In the rows, 128 means zero.
Named moves, each a turn or a mirror, and the order they were made in; the first pair answered
kegog:
[ 97 118 146 136 140  87 184 133 100 164]  ->  [ 97 134 138 141 159  86 181 132  95 152]
[122 131 125 125 130 117 138 144 139 123]  ->  [123 127 127 125 126 118 139 145 140 125]
[116 135 109 129 162 157 146 148 126 106]  ->  [115  96 124 120 121 164 151 150 136 134]
[148  98 147  98  93 145 111 125 168 143]  ->  [149 168 117 114 165 134  99 120 149  93]
dese:
[143 115 146 106 128  78  64  89 151 171]  ->  [144 111 160  93 120 109  58 116 183 154]
[142 131 148  98 143 106 103 101 151 125]  ->  [142 132 151  96 142 119 105 113 161 115]
[137 121 143 111 136 128 105 138 156 138]  ->  [134 129 139 112 140 141 111 149 157 124]
Lavub:
[132 146 108 146 158  78 137  92  92 133]  ->  [135 137 128 118 145  58 126 105 144 159]
[147 113 132 128 133 106  69  70 118 140]  ->  [135 120 112 147 132  98 110  68  80 143]
[105 129 113 118 139 116 115 103 100 140]  ->  [103 127 121 108 133 104 119 109 119 155]
Sov:
[115 145 120 142 129 105 189 133 111 151]  ->  [127 161 112 155 161 130 152 118  89 108]
[124 153  97 137 137 156 135 160 130 109]  ->  [142 136 108 134 142 150  79 129 130 112]
[119 156 123 132 150 121 146 173 160 116]  ->  [133 155 125 135 167 130 102 150 150  99]
navuz:
[136  89 112 125 103 121 132 122 128 138]  ->  [132  96 103 132 108 121 144 121 113 133]
[139 108 146 118 114 138 113 122 134 127]  ->  [136 108 136 130 115 145 124 118 110 122]
[129 106 135 132 113 127  97 148 127 109]  ->  [126 108 127 141 114 130 107 146 106 105]

Between the rows of a pair lie two moves.
[117 156 115 127 131  88 188 142 135 154]  ->  [119 154 116 125 135  79 179 134 136 160]
dese then kegog
[115 137 116 132 116 118 187 148 123 138]  ->  [138  98 150 111  98 153 116 143 161 128]
Lavub then navuz
[139  99 156 111  99 132  98 102 127 157]  ->  [137 108 161 104 102 163 104 134 153 131]
Sov then Lavub
[113 142 109 135 146 121 186 151 121 111]  ->  [115 148 116 121 153  97 175 153 151 124]
navuz then dese
[109 183 126 158 154 148 148 182 123 108]  ->  [121 115 164 136  97 182 110 181 154 129]
kegog then Lavub
[121 142 103 156 149 150 140 122  99 116]  ->  [130 121 112 151 139 121 115  94  98 149]
dese then Sov
[120 128 146  90 118 152 153 185 196 137]  ->  [148 102 155 101 130 181  63 133 165 110]
Lavub then Sov
[128 129 124 120 133 145 140 135 119 118]  ->  [135 130 126 117 142 141 118 124 122 117]
navuz then Sov
[140 123 132 143 151 152  61 109 118  86]  ->  [122  72 153 121  74 135 125 139 150 156]
kegog then Sov
[124 121 170 124 104 157 111 144 170 124]  ->  [113 153 144 145 127 170 145 155 137  93]
dese then dese
[139 167 139 117 179 119  93 141 147 114]  ->  [144 111 143 137 137 175  83 124 101 104]
kegog then Lavub
[113 163 122 141 157 133 126 129 105  88]  ->  [128 131 138 135 146 117  80  95 107 113]
Sov then navuz
[143 121 132  86 129 126 126 136 182 139]  ->  [143 138 111 113 151 171 127 134 134  85]
dese then Lavub
[131 127 134 132 141 121  89 113 128 124]  ->  [120 146 120 140 147 102 124 118 115 131]
Lavub then navuz
[140 175 111 125 151 124 130  93  78 108]  ->  [128 156 129 101 113  83 167 113 122 169]
Lavub then kegog
[142 136 121 144 156 176  95 132 105  65]  ->  [132 145 101 161 162 138 124 111  65  88]
Lavub then Sov
[127  78 158 124  78 152 109 141 152 143]  ->  [118  76 143 141  72 155 139 137 117 143]
navuz then Lavub
[107 106 128 125  75  94 207 148 137 175]  ->  [110  95 136 119  67 103 198 150 149 174]
dese then navuz
[120 146 129 126  91 109 156 151 139 146]  ->  [140 157 124 141 129 135  89 120 115  98]
Sov then Sov
[160 110 120 142 128 180 128 119 131 133]  ->  [146 128 105 147 130 152 172 125 118 152]
kegog then Lavub
[130 137 133 133 144  85 121 103 109 153]  ->  [117 140 136 125 126  91 160 136 131 160]
dese then Sov
[128  94 153 136 142 120 101 118 132 179]  ->  [111 108 151 131 131 142 152 164 152 167]
dese then Sov
[115 155 112 141 133  71 182 113 107 167]  ->  [112 173 104 148 145  92 193 128 103 140]
dese then Sov
[123 117 131 129 106 154 143 142 144 137]  ->  [123 136 116 143 126 161 144 137 119 115]
Sov then dese
[136 171 121 129 171 134 126 139 146 100]  ->  [147 107 152 111 121 125  91 115 165 149]
Sov then kegog
[112 144 102 136 121 111 168 135 104 136]  ->  [116 145 112 121 123  88 156 136 133 154]
Sov then Lavub
[128 167 131 110 167 144 128 164 122 107]  ->  [119 119 146 101 109 138 161 171 131 154]
Lavub then kegog
[134 121 134 124 111 164 136 157 148 121]  ->  [127 140 112 141 127 154 158 149 114 112]
dese then dese
[137 109 125 146 126 129 109  92  88 138]  ->  [129 144 111 148 151 108 130 101  89 134]
Sov then kegog
[135 140 122 130 148 133 105 116 111 120]  ->  [129 111 125 132 115 140 125 115  98 139]
kegog then navuz
[114 133  95 127  94  58 214 123  79 181]  ->  [156 189 127  83 181  66  70 127 186 117]
Lavub then kegog
[134 138 119 136 155 163 104 128 126  68]  ->  [130 112 107 155 134 135 119  90  73 107]
Sov then Lavub
[163  92 118 119  89 126 112 105 130 172]  ->  [160 112  95 146 111 144 122  94  79 140]
Lavub then navuz
[157 114 149 135 151 134 106 111 129 131]  ->  [155 110 142 143 146 141 113 108 112 129]
kegog then navuz
[134  95 159  98  99 132 109 148 192 152]  ->  [118  84 140 123  77 175 162 162 141 133]
navuz then Sov
[140 129 137 119 138  98  96 123 174 137]  ->  [142 139 131 129 151 140  90 131 159  94]
Sov then Lavub
[117 128 128 145 132 169 153 150 103  85]  ->  [136 110 132 149 140 139  96  98  82 104]
dese then Sov
[128 138  98 153 116 108 152  85  73 157]  ->  [124 134 110 133 104  84 162  98 112 186]
navuz then kegog
[135 123 159 108 128 107  77  93 147 143]  ->  [113 181 134 116 158  88 142 128 147 130]
Sov then kegog
[149 126 130 128 142 170 172 134 108 134]  ->  [148 126 139 115 136 154 179 145 134 151]
Lavub then dese
[125 122 134 130 141  89 100 100 137 133]  ->  [111 120 140 120 120  93 143 134 161 145]
dese then Sov
[139  89 139 156 113 118  84 108 138 120]  ->  [127 100 118 179 113 134 127 114  96 103]
dese then Lavub
[ 96 167 107 150 134 134 128 121  87 109]  ->  [ 92 129 120 146  90 158 142 133  91 122]
kegog then Sov
[ 90 143 107 124 121 108 174 152 157 137]  ->  [ 93 162 102 127 144 112 162 150 154 119]
Sov then Lavub
[109 149 108 137 155 164 152 126 108  91]  ->  [109 168 106 126 174 114 150 118 127 117]
dese then navuz
[117 168 118 128 183 102 122 129 158 108]  ->  [121 155 109 148 180 133 112 113 114  84]
navuz then Lavub
[149 185 130 121 168 135  89  91 152 124]  ->  [150 127 134 140 118 184  90  75 103 123]
kegog then Lavub
[135 122 153 114 129 159  98 156 162 109]  ->  [144 106 140 139 130 153  80 109 103 113]
Lavub then Sov
[106 137 118 123 130 144 120 143 133 123]  ->  [105 143 116 123 136 135 121 143 134 124]
dese then navuz
[ 96 129 122 146 123 133 157 153 104 144]  ->  [118 115 133 145 137 133  85 113  98 135]
Sov then Sov
[123 158 110 135 146  74 146  98 115 153]  ->  [132 157 130 113 147  74 117 110 163 153]
Sov then Lavub
[ 91 136 102 151 126  92 194 104 100 159]  ->  [122  74 158 112  90 131  98 101 174 165]
Lavub then navuz
[145 105 150 101  92 139  78 130 141 126]  ->  [130  90 140 115  68 142 121 132 107 138]
navuz then Sov
[118 151 112 144 148  72 165 100  88 152]  ->  [128 124 136 120 129  59 130  92 126 178]
dese then navuz
[121 173 124 117 139 127 132 164 138 108]  ->  [126 169 131 108 139 112 117 157 153 119]
dese then navuz
[118 166 125 123 147 113 141 128 129 123]  ->  [125 161 127 125 149 105 124 112 124 129]
dese then Sov
[134 138 131 124 147 128 114 152 145 121]  ->  [125 143 120 133 142 116 147 154 127 131]
Lavub then Lavub
[136 135 112 154 119 117 137 141 101 135]  ->  [139 130 122 141 114  99 133 141 123 154]
Sov then Lavub
[119 152 126 122 137 119 151 153 148 134]  ->  [128 125 145 112 120 140 123 150 163 133]
Lavub then kegog
[131  97 123 146  86 195 175 153 109  95]  ->  [164 103 127 146 132 175  73  94 101  80]
kegog then Sov
[152 154 137 124 154 135 110  83 125 100]  ->  [133 136 144 108 111 105 174 110 152 155]
Sov then Sov
[121 169 111 120 163  44 138 116 122 148]  ->  [113 169 122 104 146  57 162 152 162 149]
navuz then Sov
[120 137  97 142 123 145 214 149 131 132]  ->  [140 165 116 113 164 137 148 156 196 111]
Lavub then kegog
[134 161 134 112 165  96  97 125 160 123]  ->  [136 164 127 121 173 109  92 119 141 109]
Lavub then navuz
[114 148  97  99  99 154 180 140 126 132]  ->  [129 154 111  85 115 175 134 145 158 106]
Lavub then Sov
[129  89 144 134 105 133 113 121 126 145]  ->  [132 138 124 145 157 118  99 109 111 117]
kegog then dese
[135 140 143 120 139 126 119 136 149 119]  ->  [135 143 133 133 144 138 120 128 121 105]
Sov then Lavub
[128 132 118 108 134  74 104 115 151 154]  ->  [138 133 112 127 151 130  73 108 120  99]
dese then Lavub
[123 122 157 105 144 158 128 144 163 108]  ->  [117 100 149 121 122 174 152 136 124 112]
Lavub then kegog
[140  87 133 104  71 178 121 145 115 110]  ->  [122 123 101 126  91 154 178 148  75 109]
Lavub then navuz
[138 104 143 119  98 173 108 131 132 117]  ->  [129 137 114 144 125 165 140 126  87 100]
Lavub then kegog
[136 162  93 129 146 138  65 112  95  59]  ->  [136  70 128 111  52 137  78 105 110 135]
dese then kegog
[151  89 125 148 129  96 102  76  82 151]  ->  [133 145 101 155 163  75 155 103  82 138]
Sov then kegog
[112 112 102 152 141 154  90 111 112  81]  ->  [114  79 118 137 111 112  83  91 129 137]
dese then Sov
[125 132 141 123 105 106 141 127 138 131]  ->  [135 136 144 124 117 132 113 127 140 103]
Lavub then dese
[126  96 147 147  97 189 135 136 114 108]  ->  [118  93 140 152  87 166 163 132  99 132]
Sov then Lavub
[143  97 129 124  76 156 117 133 130 122]  ->  [142 107 113 142  88 157 125 121  94 110]
navuz then Sov
[135 185 117 136 173 102  99 143 158 122]  ->  [139 167 131 126 160  96  84 139 175 139]
Sov then dese
[134  82 137 134  88 130 113 108 124 150]  ->  [120 102 115 151  96 135 154 115  90 137]
navuz then Sov
[130 155 114 135 164 133 126 133 121  94]  ->  [134 158 119 125 168 107 116 125 137 113]
dese then navuz
[128 139 152 111 138 133 105 118  91 129]  ->  [128 124 161 105 121 141 106 126 102 137]
kegog then dese
[121 154 117 132 191 111 118  75  68 120]  ->  [133 115 147 107 163  94  76  62 107 160]
dese then dese
[141 201 117 121 191 127 110 122 143  94]  ->  [133 196 101 144 182 134 139 111  95  91]
navuz then Lavub
